Rotation paths and how fast each direction turns (degrees per step)
Each turn is a multiple of 5 degrees from 10 to 175, or 0.
Each row of a path follows its step; steps can be skipped.
path 1
step 5: [ 11.5  -8.7 -10.4 -11.0  -3.1  -7.2  17.8   5.9   2.9  -1.2   1.7  -2.4
  22.7   4.1  -0.4   7.2   1.0 -11.5 -13.2   2.8   0.9   4.2  -9.1  -1.9
  24.3 -14.5  -1.9   6.5  -7.2  17.2 -16.2  26.1  18.9   1.0  10.0 -11.6
   6.5  -5.7 -18.2  16.7  11.3  -6.5   3.1  15.9   4.8  -9.9  11.7 -10.7
   4.5  20.1  23.2   6.0   2.2   7.3]
step 8: [  1.4  -8.2   1.8  -2.2   1.6 -23.6   6.3   8.8   9.4 -26.5   1.2   6.8
  30.1   1.1 -15.7  -1.4  -0.3  -8.0  -1.3  -3.9  -9.9  -5.3   6.8   3.2
   0.1   3.6  13.1   3.4  -7.9   0.7 -12.3  -0.1   1.4   1.2   7.0  -4.9
  13.5   5.0  13.7   8.4  -5.6   6.8   4.4  10.1  -5.4  -6.0   4.5   4.8
 -37.5   4.3  18.0 -29.6   7.0  14.5]
step 9: [  0.9   5.0  -9.4 -12.2  12.2  11.1 -11.8 -17.6  -8.0  16.4 -10.8  -5.5
   9.0  -0.3 -16.3   0.7   0.1   0.3   7.7 -13.5  -0.5   9.3   7.4 -19.3
  -8.0  10.0  15.2   8.4  24.5 -20.5  12.0  -7.3  13.3   6.0  13.9 -18.0
  -5.3   8.0   2.2 -32.7  -0.3  -6.6   2.3  -8.8  10.3 -14.1  -3.2 -12.5
   3.4   2.6  -6.5   3.2   6.7  15.4]
step 10: [  0.5  11.3  -5.1  -9.2  -4.5 -10.6  -1.8  12.2   1.6  -3.2 -10.8  -4.5
  -4.4  -9.0  14.2  15.5  26.8 -13.7  13.3 -21.3  -5.1  11.5  -2.7 -25.5
  -5.5  -8.5   6.2   9.8  -1.8  19.3  -9.4  -5.4  -3.1   1.5   5.3  15.2
   0.5   7.6  -6.1  20.4  -0.4   3.8  14.1 -29.0 -13.0   6.8   6.0   2.5
  -3.5 -10.3  11.7 -11.8   9.3 -15.7]
step 13: [  9.8  -2.5   8.8  -7.1   3.5  -2.8   0.5   2.9   9.0  -1.3   6.0  -4.6
  -9.5   8.6  15.1  14.0  19.1 -14.1 -13.7  17.6 -16.1  -8.2  -5.2  -8.9
  11.1  -2.6 -18.4  -4.3  -4.4  -3.2  -1.6  -0.8   6.6 -21.8  12.6  13.8
  -9.1  11.1 -22.2  -7.0  15.9   9.1   3.0  -5.5 -24.4  12.0   3.6 -24.6
 -12.3  10.9  13.7  -2.5  17.2   1.6]
step 15: [  5.1   5.2   4.4   6.8 -13.1  15.4 -15.6 -14.3  10.6   7.1  -0.7  -9.7
 -12.2  -8.8  -4.1  22.6   1.0 -10.8   4.0 -19.6  29.1  11.5  -3.1  -1.4
  17.1   2.0 -12.7  -4.9  -4.8  -1.1   1.4  12.9 -20.0   1.3  -0.8  -2.3
 -15.1  -2.3   1.5  -1.1  18.5 -17.6 -15.9  -1.1 -16.8  -3.0   1.2  -6.2
  -5.1  17.9   4.2  22.2  -4.8 -10.7]
step 21: [  1.1   0.7  -1.6   0.8   0.5  18.1  -5.4   9.9   6.2 -10.8 -23.8   0.3
 -19.1  12.9   5.6  -8.8   0.8 -21.1 -14.6  18.0   3.6   0.9   3.0  -2.9
   9.0  12.0 -14.6 -15.9  -0.1 -10.6  21.5  -3.7 -15.1 -14.7  10.2 -10.1
  11.3  -5.6  -7.1  -6.4  18.4   5.4  -1.6 -16.6   7.6  -4.6 -14.9  -1.9
 -10.6 -13.4   4.8 -19.5 -15.9  15.4]
step 24: [  1.2  15.0 -10.1  10.8   5.8  11.3   2.5  -2.4  -1.8 -22.2  -2.2   5.5
  -2.9  23.7   4.5  -1.7  -8.6  15.1  -0.5  -6.2  11.7   0.9 -22.7  14.1
  26.4  -8.3 -12.9 -17.3 -12.5   9.8   2.6  -7.7  -0.8   2.9  12.7  14.3
   8.1 -25.8   4.3  -7.2   8.5  -8.4  11.9  -8.4  12.7 -17.7 -11.4  -9.8
   9.8   2.6  -4.2   6.1  -7.0  11.0]
step 29: [  2.6  11.9 -21.5  -4.8  -9.7  23.9   3.1  14.9 -11.3 -15.4 -17.9  -0.4
  -1.8  -6.6   5.9   0.3 -16.4 -12.1  -0.4  -1.7  11.7  -1.6  20.0  -0.9
 -18.5  11.2  18.3  -7.5  -8.0 -19.5   8.5  -7.3  -4.3  -1.6   0.2  21.5
  -8.9  -3.6   0.8  -2.7  -4.9  14.3  19.4  -5.1   1.3   1.8  -8.5   8.3
   5.6 -16.8 -20.6  -8.8  16.6   1.4]
[ 2.3 -3.2 -0.8 -5.3 -0.3 -4.4 -0.7 -2.6 -2.0  4.3  9.9 -2.9 -0.1 -1.5
 -1.0  4.3 -2.8  1.0  3.3  5.0 -3.6 -0.5 -1.3  0.7 -6.6  4.9 -0.2  1.0
  2.0 -2.2  0.0  0.2 -3.8  6.1  4.2  0.1 -1.5  2.4  1.5 -0.5  0.9 -2.8
  0.9  3.2  7.5 -4.3  0.9  2.4 -3.4  3.4 -5.2 -1.6 -6.3 -3.1]  130
[-5.6 -1.8 -1.2  0.1 -6.3 -5.2 -4.2 -4.9  1.8 -0.5  3.7  4.5 -0.6  2.4
 -3.7  4.9  5.1 -5.6  3.3 -0.7  2.0  3.0  2.2 -0.5  1.0  1.1  8.0  0.8
 -1.1  0.5 -4.2  2.5  0.7 -3.6  0.0  5.4  3.4 -2.7 -1.6  3.8  5.6  2.2
 -4.3  3.1  4.8  4.7 -3.5 -4.0  4.4 -0.1 -0.1  0.3  0.3 -1.0]  145
[ -2.2   2.1  -3.3   1.2  -0.5   0.0  -2.3   2.5   1.3   1.4   1.4   0.5
   1.6   0.1  -2.7   1.1  -3.9   5.5   2.5   1.1  -2.4  -4.3  -0.2  -0.4
  -3.1  -2.3  -2.0  -2.5   5.4   5.0   0.2   0.1   5.5   2.6   3.5  -1.9
  -4.5  -5.2  -4.3  -0.8   3.0  -3.9   2.7   4.1  -0.5  -1.5  -0.1 -13.4
   2.2  -2.1   1.6   8.1   0.6   2.7]  170
[-6.7  4.7 -0.4 -0.7  6.5  0.4  2.4 -2.8 -1.8  0.1  6.4 -1.6  2.5  1.5
  0.8 -1.2 -0.8 -2.5  6.5  3.7 -4.4  3.6  1.6 -0.2  5.3 -2.7 -6.1 -0.5
  0.2  0.2 -4.8 -7.1  0.5 -4.7  1.2 -1.0 -5.3 -0.1 -2.5  7.8 -0.4  3.8
  1.9 -2.5 -0.9  2.0  2.0  0.5  0.3  1.0  5.2 -2.7 -4.8 -1.2]  125
[ 2.6  2.6 -3.9  1.1  4.4 -1.6 -2.0 -2.9 -7.0  3.1  2.1  0.0 -4.5 -2.1
 -1.2 -2.8  1.5 -0.4 -3.1  1.4  4.5 -1.3  7.7 -0.7  0.6  4.9 -5.7  6.4
 -2.0  0.3  3.3  4.5  1.9 -6.4  0.7  0.0 -2.4 -2.5 -4.2 -1.9  5.1  1.3
 -2.4  1.7  3.4 -6.9  0.6  1.8 -0.7  3.0  4.4  1.2  6.7 -0.9]  175
[ 0.6 -1.2  1.1 -2.9 -0.4 -0.5  9.3 -0.2 -2.2  0.5 -4.1  1.0 -1.0  0.0
  5.1  2.5 -2.8  1.5  1.4 -5.5  0.3 -6.9  2.0  1.4 -3.0 -2.2  1.0  1.0
  0.7 -6.2 -2.4 -1.4 -0.3 -5.8 -5.3 -0.5  0.7 -2.2 -0.1  3.1 -3.7  0.2
  3.6  9.4  8.6 -1.1  3.4  0.4  6.0 -2.3  2.6  0.5 -1.4  0.3]  10
